Named moves (each a turn or a mirror), then the moves between two rows, first move first; the first pair answered
move q448:
[-21  -6 -22 -11 -23  -1   4 -30  -7  -4  -5 -13  10  14   6  -4  14   4] |-> [ 28   9 -25  22   8   6   8   2 -20  -5 -10   0  -4  -9  -3   3  10  23]
[ -8  -7 -27 -19 -13  11  28 -14   1 -22  -3 -23 -19 -25  -6 -24  37   0] |-> [ 12  -2 -28  -5   0  14  29   0  -5 -22  -5 -17 -25 -34 -11 -21  35   8]
[-23  18  -1 -20 -21   4  -5   2   6   5  11  -5   4  18  -8 -12 -19  -4] |-> [ 13  31  -1   7   3   9  -2  25  -3   5   6   5  -8   2 -17  -6 -22  10]
[-14  10  -4   2  -2  12  14 -15  -5   6  23 -22  24   0  19 -23  -6 -24] |-> [ 16  20  -6  24  18  16  16   5 -13   6  20 -14  14 -15  13 -18  -9 -11]
move q872:
[  2  -8  -4  13 -19  21  -1 -14  -2  -9 -19   7 -20 -12 -18  17   9   5] |-> [  0 -11  -7   4 -23  16   2 -13  -3   0 -24  -2 -25 -12  -9  18   7  10]
[ -2 -10  -3  15  -7 -14   2   3 -14 -14 -12 -13  16   8   8  28 -14  19] |-> [  0  -7   0  23  -4 -10   1   3 -14 -22  -9  -6  20   9  -1  26 -11  14]
[ 15   2 -10 -23 -14  19  26  21 -13   1  -7 -25 -14 -23   6 -10  14   5] |-> [  1  -5  10 -31 -12   9   9  29 -10  19 -13 -26  -4 -12  22   9  -8   9]
move q471:
[  3  12  13   9  -2  10 -16   4  -4  -7  12   8  11   1 -10   9  -3  -9] |-> [-11  -4  -1 -18 -11 -13  -3  -8   3   8  -6 -13   5  11  15   3  -4   8]
[-43  -8   9  -7  -9 -36  17 -30   9  -9  -8 -29   7  11  13  -8 -12   5] |-> [-21  18  27  34   4   0  -9  -9   0 -32  21   6  17  -5 -29   1 -12 -23]
[ 28  10   4  31  19  19  -1  -8   5 -21   2  37  27  -7 -29   0 -17 -15] |-> [ -1  -8  11 -37 -22   7 -10  13   9  43 -11  -9   7   1  26  18 -34   0]
[ -6   6  -8  15   4  -2   5 -20   1 -25  10  13   2  -3 -17 -12   9 -14] |-> [-18   6  10 -15 -21  10 -16   9  -3  14  14  -5  -6  -5   4   8  -3 -17]
Pairs:
Each pair is two moves apart.
[ 13  11  -4   3  -1  -4   5   1   1 -11  -8 -19  -4  -2  -5 -11   1   0] |-> [  7  13   3   3  -8   6  -6   3   2 -13   2 -15   0  -4 -10 -10   0 -11] | q448 then q471
[ 11  -8   2  15   5 -10  -9  11  -2  11 -14 -18 -16 -14  26   2   3  12] |-> [-15 -14  14   4  -4 -14 -23  -2   6  10  -9 -15   1   1  29   7  -5  -2] | q872 then q448
[ 15  -6  -3   1  16   6   6  -5   4 -14  -3  18 -18   4  13   4 -10  -9] |-> [  2  -5   6  -6   4  15  -4  -6   6 -13   7  20 -11   7  10   6 -10 -22] | q448 then q471
[-12  -3   7 -13 -13  15 -18   2   9   5   7  -4  12   5  -9  -1  -3 -11] |-> [ -6  -1   4   0  -5  15 -14  -5   8  -7   9   4  16   4 -20  -5   0 -12] | q471 then q471
[ -4   4 -19   0  12 -15  11 -13  -2 -11  -2 -22 -11  12   9  -1  -4  17] |-> [-11   3   0   7  19 -16  -4  -8   1 -10  -1  -9   4  19   8  12 -20  12] | q872 then q872
[ 25   8   7   7   7   6 -11  34 -12  14   0  -3 -18 -18   1  13   1  12] |-> [ 31   8   0  23  19   4  -3  21 -12  -5   0   7 -14 -17 -12   5   6  12] | q471 then q471
[ -2  -5   4 -19  -1   0  -3   9  -5  16  -4 -16  -3  -3  13   5  -4  10] |-> [  2  -1  16  -5  11   3 -13  14  -6  11  -2  -3   5   0   4  12 -13   7] | q448 then q872
[ 16  27  -9  34  10  -6   3  -5  -4 -12   7  22 -20 -10 -38   5   6 -28] |-> [-21  12 -21  -8 -26 -16  11 -32   4  -4   8  -4 -20   4 -20  -8  17 -35] | q448 then q872
[-17  12   3 -13 -14   9 -13  -1  -2  13   5  -1 -19  11  19   0  13   3] |-> [-12   7 -11  -3  -1  -3   5 -19   0  -2  -4   2 -18  15  17 -12  19  12] | q471 then q872
[ 21  16  -5  26  24   8  -2  -4  -6 -27   4  21  -7   6 -27  -2   3  -3] |-> [ -9   3 -25 -18 -14   0  16 -29   3 -16   1 -11 -16  15  -9 -21  19  -5] | q872 then q448
[ 24  20 -13  -4  -4  25  14   0  -4  -5  17 -11 -21 -25  -9 -12  10  -5] |-> [ 25  14 -21   2   9   8  26 -13   0 -14   6  -9 -17 -18  -5 -19  10   7] | q872 then q471
[ -4 -17  11   0  11  -6   6  -9  12 -12  16  15  10  25 -35  14  -9 -37] |-> [  7 -20 -22 -19  -8  -9  34 -12   9  -3   9 -12 -19  14 -25  -6  14 -22] | q872 then q872
[ -2  -1   4  11  27 -17  11 -11  11 -10 -12  14  17  14  -1  -1  -5   2] |-> [  5  -1 -13   5  20 -16  26 -15   9 -12 -14   4   2   6  -1 -12   8   7] | q872 then q872
[-31 -13  -7  -5   7 -10  14 -42   8 -12   5   3  14  22  -6  -6   0 -14] |-> [-29 -14 -13 -11   2 -14  19 -42   7  -7   4  -5   6  22   1  -9   4 -10] | q872 then q872
[ -7 -14   4  -4 -15  11  13  -9   4  -8  13 -25  16  20  18  21 -27 -16] |-> [ -3  -9  10   5 -13  20   6  -4   1 -12  20 -18  18  16   9  24 -27 -24] | q471 then q471
[  3 -11  -3 -15 -35  17  13 -11   3 -13  18 -13   0  12   0  -4   9 -17] |-> [ 36   0  -7  13 -11  21  18   5  -3 -22  14   1  -7  -1 -12  -3   8  -6] | q471 then q448
[ -2 -13  34   7  15  -1 -21  -1   2  20   5  16  15   7 -13  16 -48   3] |-> [ 28   0 -13  23   5  16  18 -20  -5 -11  14  10 -13 -17 -45 -23   0  -3] | q872 then q872
[ -8  14   4   5 -12  19 -16   0  -5 -19  11   6  10  -4 -11   1   4 -16] |-> [ -7   8  -9   8  -3   5   0 -19  -2 -31   2   6  12   2 -10 -10  11  -9] | q471 then q471
[ -9  -3   9  10   1  -4  -9 -17  -3 -28  14  19  25  13 -20 -17  11 -22] |-> [ 27   7  18  11   9   7 -22  38 -17   9   6   9  -2 -10  -2   6  -7   0] | q471 then q448
[ -9   6 -16  -6  -4   4   4 -31  -7   7  -4  -8  16  -5  -7 -10   3  -1] |-> [-17   2  -7 -11  -3  -1  -4 -26  -5  16  -8  -8  21   0   3   0  -7   0] | q872 then q872
[  4  19   2   2   1  18  -1   6  -1  -6  11   0  -7 -10  -6   2   8 -13] |-> [ 11  13  -6  -6   5   4  11   8  -2   5  -4 -12 -17 -10  11   0   6   3] | q471 then q448
[ -5 -13   4  13  11  11 -47  -1 -19   6 -12  31  25   3   5  34 -11  -5] |-> [ 19  -4 -42  16  -2  22  -8 -15 -25 -16  -9  16  -7 -19 -15  -4  32  -2] | q872 then q872
[  3   9  13 -31 -23  14  -9  10  -7  24  -3 -12  -3   2  14  15 -13 -14] |-> [ 17  21  18  -1  -7  28 -14  11 -11   2   9  11   5  -6 -12  13 -10 -27] | q471 then q471
[ -5 -10  -5  -4  -9 -10   5  -4   0   3   1  -8   3   3  -5  -6   6   5] |-> [  6  -6  -2   1  -1 -10   3   8  -3  10  -3  -6   0  -1  -2  -1   0  14] | q448 then q872
[  5   1 -16 -21 -28   2  13  10   1  16   4 -28 -24  -4   8  -2  15   7] |-> [ 12  -2 -25 -13 -15  -7  25   3   4   6  -3 -26 -25  -3   7  -9  17  17] | q471 then q872
[ 24  16  12   9  -6  26  -5  46 -11  11  18  18 -31 -30   6  30  -9  11] |-> [  9 -11 -25 -14  -2 -21  39   4   1   9 -15  -8 -35 -12  34   5   2  43] | q872 then q471
[-12 -16 -12 -18 -24  11   5 -17 -16 -35  11   2  -3 -25 -39  -5  35 -20] |-> [ 11 -17 -25 -29 -20   4  18   6 -23  -8  -6 -19 -29 -38 -16  -2  33   7] | q448 then q872
[-26  -8  11 -13  -8  -5 -14  -1   8  11  -5   0   8  13   8   9 -17   1] |-> [ 14   9   6  22  17   6  -8  18  -4  -3  -3  15  -1  -6 -10   9 -13   8] | q448 then q872
[ 10   3 -17   8   9  -3  18  -2  -6 -19  -7  -2  -7  -6 -12 -17  12   3] |-> [-10   5   3 -18 -20  15  -8  16  -7   7   7 -10  -6  -4  -3   0   4 -15] | q471 then q448
[-47  -5  24 -23 -31   1 -26 -19  13   9  11 -10  28  10   8  11 -11 -26] |-> [ 24  24  19  45  19  20 -21  15  -4 -16  15  23  15 -24 -27  13  -7 -12] | q872 then q448
[  1  19   2   8  10   1  -3  -4 -10 -10   0  -9 -10   1  -2 -19   9   9] |-> [ -5  15   8  -4   6  -6  -8   0  -8   3  -5 -17 -11   8  13 -12  -1  14] | q872 then q872
[-27  -5  11 -20 -18   4 -10  -3   6  10  23  -3  11   3   3   7   2 -11] |-> [ 21  10   1  12   9  12  -1  23  -7   7  16   5  -8 -21  -8   7   4   8] | q448 then q872
[-11   2  -6 -18 -18  13  -5  25  13  27  13 -24 -12 -14  -7  -6  15 -15] |-> [  5  -4 -31  -2   6 -10  25   3  17   7  -6 -22 -14 -10  -5 -23  24   7] | q448 then q471
[ 17  -8   0   8  -7   6   1  20   7  24 -11 -14 -31   0   6   6 -15  10] |-> [-15 -14  20   1 -13   4 -18   7  16  19  -2  -4  -5  19   6  13 -25  -7] | q448 then q872
[ 21   4 -20   3  13  -1  15   7 -11  28  -9 -10  -8  -1   1   2   1  31] |-> [-27  -4 -14 -21 -18   2   5 -24   1  19   5 -12  14  18  -2  -4   7   1] | q471 then q448
[ -1  -3 -18 -10 -15   0  12  -6  12  -3   2  -5   6  -4  -2 -29  16   2] |-> [  4   4 -11 -13 -22  12   2  11   8   8   9  -6   1 -13  -5 -23  13  -4] | q471 then q872
[ 28   1 -33  37 -13  -8  11 -12 -20 -21   6 -36 -23  -9  -3   5  28   6] |-> [ 36   6 -19  54   0  -3   0  -1 -23 -25  12 -21 -15 -11 -12  16  19   2] | q872 then q471
[ 28  23   7  37  36  -6 -14  11  14 -24  -5  44  31  26 -33  30 -26  -3] |-> [-36   3  19 -24 -17 -12 -27 -13  28  -1   2  15  43  50  -8  31 -29 -24] | q448 then q471
[ 42  -4   9  10  28  15 -25   5 -10  16   0   6   5   1  -2  26 -22  -9] |-> [ 57   0 -19   9  19  21  -2  -3 -13   5   0  -5 -14 -11 -12   4   4  -6] | q872 then q872
[ -4   2   4  -9 -14  22  -8   0  -2   8   7 -16   0 -20  -8  -9  18 -20] |-> [  2  -6 -11 -14  -5   3  11  -7   2  11 -10 -27  -7 -17   6 -16  19   1] | q448 then q471
[ 19  -3 -24   1   3  -7  24  -2  -4  -4 -16  -6 -12 -13   6 -15  12  15] |-> [ 24   7  -5  26  20   4   5  11  -7 -12  -6  17   3 -15 -11  -3  -1   4] | q872 then q471
[ -8 -11  24 -20 -11 -15 -15  14  -1  -3   7   1   0  -2   7  18  -5  -1] |-> [-14 -18  14 -21  -6 -27  -1  -5   5 -12   0  -2   3   5  10   9   2   3] | q872 then q471
[-25 -10   4 -35 -19 -14  -7  -1   8  26   3 -18   5  13  21   6  -9 -11] |-> [-17   4  13   8  -1   4 -17 -12   7 -15  22  18  25  11 -20   2  -1 -37] | q872 then q872
[-26   4  12   5  17   4 -10 -21  17 -34  -5  22  12  30 -15   1  -6 -29] |-> [-33  -6   2  -9  13 -13  -2 -32  21 -27 -16  10   8  36  -1  -4  -6 -19] | q471 then q471
[-19 -14 -10  14  23 -17   9 -37   9 -34  -7  16  20  16 -17 -20  11   4] |-> [ -6  11  21   7  -9  37 -35  24  -7   1  26  15   5 -10 -26   8   3 -23] | q872 then q471
[-32   3 -19   3  -3  11   2 -14  12  -6  -3   4 -18  -5  18   0  -8  13] |-> [-33   5 -12  -1  -9  18  -8  -3  13   2   1   3 -18  -8  19   7 -10   9] | q471 then q471
[-18 -19 -21 -30 -19 -15   4 -13  13  11  -6 -28   3  11   9 -24  18   5] |-> [ 29  -9 -11   0  20 -14  -1  31   0  24 -20 -17  -8  -7  15  -3  -3  31] | q448 then q872
[  3   6  13  30  11   5  -9  -7   0 -22  16  28  18   4 -22   3  -4 -21] |-> [  2   5   2 -19 -34  17  -7  20  -7  23  16 -15 -18 -13   6   5   5 -14] | q872 then q471
[17  4 14 12 -3 -5 -4 -2  6 -1 -7  3 22 22 -6 -5 -2 -4] |-> [16  5 16 10 -8  1 -8  0  6  1 -3  2 21 20 -8 -3 -3 -9] | q471 then q872
[-26 -12  20  -4  -5  -3 -13 -17   7 -10  -6   6   6  18   0  22 -10   4] |-> [ 16   2   6  25  16   7   1  -1  -2 -22  -6  16 -11  -5 -17  17   3  14] | q448 then q872
[ 18  14  26   9  19  12 -17  24 -10   0   3   6  14   1  -2  12 -12  -2] |-> [-10  10  19  -2  -1  17 -15  -7  -3 -19  15   5  25  12 -13  -2   3 -25] | q448 then q872
[ 18   4   2   0 -30  -1   2  10   3   8   1 -15 -23  -2   6 -19  22   4] |-> [  3  -1  32   2 -20  -6 -22  18   8  16   1  -2   0  13  14   3  -6   1] | q872 then q872
[-23 -21  11 -25  -6 -15   1 -16 -18  11  12  -8  -8   4 -22   4 -12 -28] |-> [ 13 -10   2  11  27 -13  11  -8 -25  -8   7   9 -14 -11 -38   1  -9 -18] | q471 then q448
[ -1  -9   5  -4 -15  18  -5  10  16  22  -4 -11   0 -19   1   1   7   0] |-> [  4 -15 -12   6   0   2  16  -9  18   4 -13  -8   1 -14  -2 -12  16  11] | q448 then q471
[ 31  16  10  28   2  19  -1  29 -18  -2   6   3 -20 -17 -19  -5  11  13] |-> [ 24   7  12   3  -7   7   0  37 -17  24  -7 -17 -27 -12   7   3   3  27] | q872 then q872
[ 13  -8   1  17  25  -5   8  16   6   5 -15  -1   1   4   9   1 -16  29] |-> [-29 -14  10 -11  -7  -3  -5  -4  15   8  -3  -8  15  20  12  -2 -14   5] | q471 then q448
[  8  -4  -4  13  17 -16   8  -7  -2 -18 -11   5  -4  10  -7   2  -1  -6] |-> [ -7  -2  14  -8  -8  -1 -13  13  -4   6  -1  -4  -7   8   1  15 -10 -17] | q471 then q448
[ -1 -11 -10   1  12 -16  19 -20  11 -20  -8  10  11   8  -2 -10   1  -2] |-> [ 10 -10 -17  -1  12 -18  25 -11   6 -13 -12   3   2   3   3 -10   1   8] | q448 then q872
[ 18 -12  -7 -28  -3  -7  11  27  -7  39 -18 -26 -22  -5  31  19  -6  31] |-> [-29 -24 -19 -18 -10 -17  24 -49  12 -22  -4  -6  17  26  -1 -14  16  -5] | q471 then q448
[-23   5  10  -6 -16  12  -8   4  -8   7  18   1  19  -1   2  13   4 -20] |-> [ 17   9 -11  23  23  -5  19   7 -13  -4  -4   6   6  -9   2   5   7  12] | q471 then q448
[ 22   2   5  34  30   6   2  -5  -2 -28   6  28   1  -7 -17 -12 -13   6] |-> [ 24  -8 -20  -6   7  -8  26  -1  -2   3 -12 -13 -31 -12  15 -21  -1  30] | q872 then q872
[ 24  21 -35 -13 -19  22 -14  11   6   7  -3  -8 -38 -28  -4 -18  11 -10] |-> [  9  14 -45  -9 -18  11  -3 -20  13 -15  -2  -3 -27 -15 -12 -32  21 -16] | q448 then q471
[-13   5  43 -23 -29  23 -52  42  -5  45  14   3   1   1  19  39 -26 -14] |-> [ 14  22  39  21  -8  43 -49  41 -10   9  29  34   5 -13 -19  30 -14 -27] | q448 then q872
[ 11   3 -22   3   0  -4  19   0   0  -5  -5  -4  -7  -4  -5 -10  13   2] |-> [  4  -1 -21 -10  -7  -5  16   4   0   8  -7 -12 -10  -3   5  -6  10   5] | q471 then q471
[-17 -12 -12 -21   5 -15  13 -26   5   2  -8 -20   4   5   2  -4   5  11] |-> [ -9   2  11  11  22   5 -12 -13   1 -14   9  12  21   2 -25   9  -6  -8] | q872 then q471
[-14   3   2  -3 -24  -2 -12  10   8   8   8  -6 -12  -5   1  -2 -11  -5] |-> [ -2  10   7  12 -12   1 -16  18   5   5  10   4 -11 -10  -7   1 -13  -3] | q872 then q448
[ 24  -2  22  17  19  -4   5  23   6   9 -25  -2  -1   4  -8  -5 -20  35] |-> [-24 -18  25 -19 -15 -10   0  -4  18  13 -19 -17  12  24   2 -10 -16  18] | q471 then q448
[ -1  -8  11  -1  -9 -17  -7   9   5  23 -11   0   6  12  10 -12 -15   0] |-> [  8   0   9  23  -2  -5  -6   1   4  -2   0  17  13   7 -17 -20  -3 -12] | q872 then q872
[-11  -3  15   7   8   5  -7  13  -6  18  -5  11   5  -4   3   2  -2  14] |-> [-19  -1  15  11   6   9  -9   4  -4   6   1  17  12  -1  -7  -3   2   4] | q448 then q872
[  1 -10 -28 -15   0 -20  15 -10   4   9 -18  -8  -5  -3  30  -3   1   9] |-> [  9  -6  -8   2  19 -20  -2   7   1  13 -18   8   6  -1  31  14 -19  13] | q872 then q448
[ -2   9 -12 -15 -13   1   1   5 -14   8   6  -3  -4 -17 -10   6  17  -7] |-> [  2  12 -13  -8  -8   3   1   3 -14   0   6   2  -4 -17 -16   4  18  -8] | q471 then q471
[-12  -9  -7  -3 -21  10  -8 -21  -3   3  -4   5   3   0  -2   5   0 -11] |-> [ -9 -10 -11  -1 -21   8  -4 -25  -3  -2  -6   4   2   1  -3   3   4  -8] | q471 then q872
